Each path below is one point turned by a fixed rotation once a step. After each direction that follows a path, write how fast that rotation turns it, in degrees a step (0 if it stays still).
Each turn is a multiple of 5 degrees from 10 to 175, or 0.
Each row of a path follows its step; steps can be skipped.
Rotation 1:
step 0: [ 18 -24   3 -30  11   9  20   4 -39  35  37 -18  38  23 -10  -1 -11  15
  16 -19  27  26  20  18 -23  -5  15  14  -6   5   9 -34  59   3  -5  -7
 -39   3  -7  -9  37   4 -12 -23  31 -14   0 -18 -40 -12  18]
step 1: [-18 -21  38  45  16  -1 -17 -29  11  20  36  16  12  12  32   1   4 -13
 -14  22   2 -19 -26   2  36  30  33   6  11 -26 -36  -8 -14  28   8  19
   6 -17 -17   1 -12  -6 -31  23  39  -8 -11  -9 -37  21  34]
step 2: [  0  14 -16  -4 -60   1   9  18 -34  54  10   8  11  17   1 -15  -5   0
  -4   0  -2  39  -2  33 -20  41  22   8   7 -28 -13 -18  10  27  12 -14
  -7 -21 -26  28  29   4  14 -32  25  10  38  19  26 -12   1]
step 3: [ -3 -25  -1   6  19 -25 -22  -1 -22  12   2   4 -17 -18  20  40 -17  63
 -40  -2   1  -9   9 -17  25  41 -23 -13  -2   4  15 -28   1  28   5   5
 -26 -28 -10  44 -11 -20 -43  19  18 -14 -13 -14  -8  12  40]
step 4: [ 22  -9   7  12 -17  16  13  19  11  63  16  -7 -26  13 -25 -39  13  -2
  -7 -11   4  26  19  11  26  18 -19   2   5  16 -19   7  21  -1  -8 -43
  13  -7 -52   7  47  -7  24   0  38  -7 -48   8 -11 -16  11]
step 5: [-17  13  34  25  -6 -20 -10  -5 -51 -19  16  31 -31 -10  19  22   1  47
  45   0 -19 -31 -29   3   1  19  15  -7  25  28 -12 -31   8  17  -3   3
 -19   0 -25 -11  29  25 -16  -4  25 -19  -1 -33 -10 -16  31]
step 6: [ 11 -17 -22  -3   1  21  -5  28 -38  63  20 -28   0  41 -23   3  -5  20
  -4  22  25 -15  31  31  -3  -3   8  24 -11 -27  -1 -32  15  22 -13  35
  17  12 -41 -31   4 -21   7  -3  28 -11 -11   9 -32   9   1]
step 7: [-11  -8   8  29 -19 -23  29 -39  28   5  24  40   1 -22  29  20 -20 -14
 -26  -7   1  12 -21  11  11  20   9   1  -3  -9 -30 -40  12  30 -46  22
  -5  15 -17  14  23  20 -36 -29  33 -25  -3 -14 -17   9  28]
step 8: [  3 -18  -9   9 -22   5   0  11 -54  69   0 -36  18   3  -9  15   5   4
 -22  22  18  12  -9  22 -20  31  23  23  52 -16 -10  10   3  -6  13 -40
 -26 -18  -2  16  31 -17 -29  13   2 -36   8  -4 -18 -11  -7]
step 9: [-18 -22   2  16  -4  -9   1  -3   2  -6  -6  21  -7   0  38  23  34  40
 -42 -13 -24   8  21 -19  15  41 -19  -2  18 -14 -26 -22   3  46  13  26
  30 -27 -27  25   7  19  21  25  48   6   2 -14 -25 -25   9]
step 10: [ 19   2  13  -4 -27 -11   8  55 -27  34  12 -22 -13  -6 -40  21   1   8
  14 -13  44  13 -17  12 -17  22  -8 -13  -7  10 -43   1  30  -1  -9  -4
 -23  12 -40  53  17 -16   6  -9  24  -6 -34   1  17 -10  24]
step 11: [ -8 -17  17  -7  27  17 -12 -18 -30 -30  33   5 -41   1  18   5  18  50
 -36  -5  -7 -16   5  12  35  -4   3 -18   2  -5 -12 -21  12  -2  12 -17
 -41   0 -26 -21  23  21 -26 -18  54 -20   0   2 -49  -4  15]
Directions:
[  3  -4  13   2   0  -5   2  -7   1  -3  -2  11 -10  -3  -8  -5  13  -5
   2  -5   1  -4  -6  15   4  -9  10   3   3   3  -8  -1  -2  -6   9  -9
   8   0  -2   9   6  -9  -9  -3  -3 -11   9  12   0   7  -5] => 115
[ 15  -8  -2  12  -5  -9  10   3   2   5   8   6  10  -5  -2   1   0   0
   6  -2   3  -3   0  -1  -5 -10  -9 -10   8  -7  -3   1   1   0   2   8
   1  -4   4 -23   4  -2  -9  -1   2   3   9  -5  -3  10  -2] => 55
[ -4  -1   5 -10   1   4  -9  -5   0  -1   4 -18  -6  -2  -4   3   5  -1
   0   9   1 -16   7  -1   4   3 -11   2  11  -6  11   5   6  -3   6   4
   5  -9   4  -1  -7  -9 -15  -6   5  -1   3   1 -12  -1   2] => 140
[-4  6  7  1 -7 -4 -1  9 -4 -3 -2  6 -3 15 -5  2  8  1 16  4 -3 -7 -3 -1
 -6  4  8 11  5 -7 -6  2 -8 10 12 12 11 -4  1  1 -7  1  8  6  4 13  5 -6
  2 -6  0] => 95
[  8   5   2  -4  -4   4  -5  12  -4  -6   8   0 -16   3  -6  -3   5  10
   2 -14  -3  -6  -1  -7   5  -3 -20 -11   6   5  -2   8   5   0  -1  -4
   0   6  -3   8   7   6   4  14  -3   1  -1  -4   1   6  -2] => 60
